In the rows, 128 means zero.
Each named move below is a turn or a mirror, shown by a few rows before and after it. Which moves, in which order, take the first row of each later pair to the second? The first pair is answered.
zitop:
[141 156 106 130 119  99 124 112  91 122 115 120 129] |-> [152 123 126 135  96 108 127 136 159 152  99 112 125]
[149 114 128 140 140 121 122 172 193 134 112  77 150] |-> [147 154 102 128 172 103 120 138  93  96 144  88 158]
[109 110 132 121 155 116 130 143 103 101 147 109 133] |-> [109  88 144 125 141 120 133 151 147 119 135 102 126]
[132 111 121 125 110 145 119 152 124 129 158 130 129] |-> [135 113 114 123 116 147 123 142 115 123 163 127 131]
mif:
[161 143 112  93 107 138 115 116 129 126 133 142 115] |-> [162 151 111  97 111 134 118 112 126 124 135 139 115]
[138 144  96 113 121  94 157 102  58 151 126 181 128] |-> [139 108 102  96 102 114 167 125  91 169 122 188 126]
[132  82  98  58 108 171 137 163  84 134 186 172 128] |-> [127 136  88  79 137 142 117 130  27 101 192 154 129]
[ 82 126 170  96 170 142 163 123 152 107 129 155 132] |-> [ 84 148 167 104 179 132 162 116 133  91 131 148 131]
Piput:
[121 149 128 124 151 154 101 145 125  73 180 117 142] |-> [120 160 107 113 162 105 133  93  73  96 130 136 142]
[112 126 155 114 107 134 106 165 185 130 146 123 111] |-> [109 141 139 102 113  77 142 116 130 149  91 147 112]
[116 126 124 111 117 133 127 112 137  94 144 131 126] |-> [121 127 119 104 119 124 135 102 122  96 134 134 128]
[114 115 142 118 144 146 135 133 145 120 149 121 133] |-> [108 118 132 111 150 120 153 109 116 127 125 136 130]
tus:
[119 151 145 103 173 121 136 119 105  95 148 137 137] |-> [109 150 152 100 178 121 138 112 120  98 142 134 135]
[131 120 115 104 109 151 107 149  75 108 178 128 133] |-> [111 104 135  75 131 149 139 146  93 115 165 152 142]
[141  91 134 112 134 135 151 144 169 136 112 141 124] |-> [149 102 134 136 127 132 138 134 175 133 105 120 119]
[120 146 140 137 143 134 120 124 146 104 137 123 125] |-> [124 149 135 137 138 133 114 122 137 105 140 118 126]
Then:
Each pair is 2 to 3 moves apart.
[148  70 122 126 109 102 137 122 152 158 130 175 129] |-> [129  93 125 110 151  97 146 102 110 130 153 185 137]
Piput zitop tus
[118 151 106 146 142  95 118 109  99 106 152 111 156] |-> [139 131 103 170 108 110 101 123 147 127 141  86 146]
zitop tus mif
[142 142 129 163 111 142  92 127 144 138 144  80 113] |-> [139 140 126 160 112 103 118 102 134 165  93  99 110]
Piput zitop
[142  62  88  73  90 137 174 162  94 164 121 170 148] |-> [129  60 132  92 106 128 188 148 172 173  72 152 145]
mif tus zitop
[140  90 116  82  78 125 171 160 100 152 137 158 108] |-> [122 100 135  74 102 111 190 147 120 154 115 167 111]
zitop tus
[153 107 132 169  66  81 143 116 225 216  20 100 105] |-> [189 127  96 203  33 100  85 138 198 201  65  67 104]
tus Piput
[154 107 138 186  84 127 117 132 220 161  75  90 115] |-> [175 169  74 187 101 109  78 107  63 109 142  90 121]
tus zitop
[150 153 105 170 117 130  71 120 118 113 161 100 119] |-> [152 138 109 180 104 106  91 106 150 148 107 100 108]
Piput zitop mif
[144 184 116 136 149 133 123 129 110  87 174 129 130] |-> [147 134 143 145 109 145 140 146 207 141 122 126 121]
Piput zitop
[122 166 156 148 179 118  97 117 107  69 157 107 123] |-> [161 136 130 161 115 150  70 156 127  94 167  89 114]
zitop tus tus
[144 142 142 153 137 108 147 126 139 124  85 125 128] |-> [147 115 146 138 127 120 156 134 155 138  89 140 124]
zitop mif
[131 141 117 128 126  92 124  93  76 108 121 136 140] |-> [130  81 134 105  93 134 137 140 145 141 125 153 134]
mif Piput
[126 117 111 145 129 116 152  94 111 144  88 127 138] |-> [128 143 112 166 146 120 127  94 102 122 111 108 142]
Piput mif Piput
[103 134 148 107 152 105 177  87 106 158  86 150 133] |-> [134 142 156 174 128 171 101 148 177 118 154  83 126]
tus Piput tus
[139 118 161 127 124 135 125 150 169 143 166 128 135] |-> [136 150 154 138 137  78 133  99 129 147 115 123 128]
mif zitop Piput
[146 158  66 158 103 146  70 131 116 125 148  92 148] |-> [150 151  71 174  93 118  83 111 147 151  96  88 143]
Piput zitop mif
[101  86 162  88 139 157 161 150 160 146 138 158 136] |-> [104 135 162 126 164 168 119 145 144  90 182 117 142]
Piput mif Piput
[122 104 163 102 118 181 174 162 133 121 138 150 107] |-> [112 163 157 121 161 147 164 119  79  81 144 135 116]
mif tus
[126 149 128 165 146 116 110  99 122 132 104 106 122] |-> [123 106 131 146 126 126 136 119 159 169  89 130 123]
mif Piput
[100 112 131 124 114  79 151 119 165 199  68 108 100] |-> [107 162 141 181 142  99  97 116 172 141 107  55 106]
Piput mif zitop
[ 91 159 154 120 190  93 143 102 109  98 123 136 156] |-> [127 151 156 184 143 101 105 117 180 120  99  80 137]
tus zitop tus
[141 123 108 109 116 151 117 151 107 121 173 125 135] |-> [142 118 119 140 102 151 109 152 164 135 144 101 129]
zitop mif zitop
[131 109 111 100 116 137 134 150  85 147 170 162 124] |-> [111  92 146  95 126 137 156 145 137 157 141 167 130]
mif tus zitop
[138 116 122 139  91 129 128 123 137 151  99 117 123] |-> [140 146 121 152 111 133 106 122 113 115 133 101 127]
mif Piput zitop
[162 127 157 138 113 196  95 164 221  99 162  99 127] |-> [162 175 117 129 138 179  85 145 104  58 208 106 131]
tus zitop
[157 153 107 191 139  93  83 101 158 156  89 108 122] |-> [165 107  96 170  97 121  89 139 176 183 107 120 120]
zitop mif tus
[136 148 113 194  98 136  88 153 124  90 148 100 102] |-> [126 138  87 135 100 109 137 126  42 116 135 158 107]
Piput mif zitop
[140  77 105  94  80 130 159 143 141 198 110 147 133] |-> [120  91 126  75 118 113 183 124 123 181 101 169 142]
zitop tus zitop
[145 109 138 159  88 154 106 163 157 122 140 119 127] |-> [147 125 139 179  91 115 112 130 155 139  90 108 123]
mif Piput zitop
[130 110  81 110  82 176 128 137 129 131 152 106 157] |-> [131 124  76 115  85 119 143  92 111 150  89 108 149]
mif zitop Piput
[133 142  94 169 160  53 149  73 131 167  36 144 112] |-> [134 180 108 217 182 131  63 130 162  79 157  80 120]
Piput mif zitop
[154 184 104 156 129 104  71  97 125 123 139  89 122] |-> [146 150  87 100 116  76 124  85  89 167 105 144 117]
mif Piput zitop
[125 169 138 194 113 102 132  83 122  71 120 124 110] |-> [124 120 139 158  84  92 173  88 144 119  78 165 102]
Piput mif Piput
[ 85  97 196  73 172 160 176 144 171 127 141 161 155] |-> [ 87 156 172  89 202 105 177  86  98 103 119 152 154]
Piput mif
[153 125 111 170  88 140  88 149 143 128 143  92 108] |-> [154  90 107 129  71 137 127 154 140 159 125 129 111]
zitop Piput mif
[123 124 107  75 147 138 149 122  57 120 157 168 132] |-> [125  74 125  72 115 161 158 157 135 157 135 171 125]
mif zitop
[180 137 126 234  77 103  65 121 206 127  56  54 118] |-> [168  56  99 126  47  84 157 126 159 211  12 162 115]
zitop mif Piput
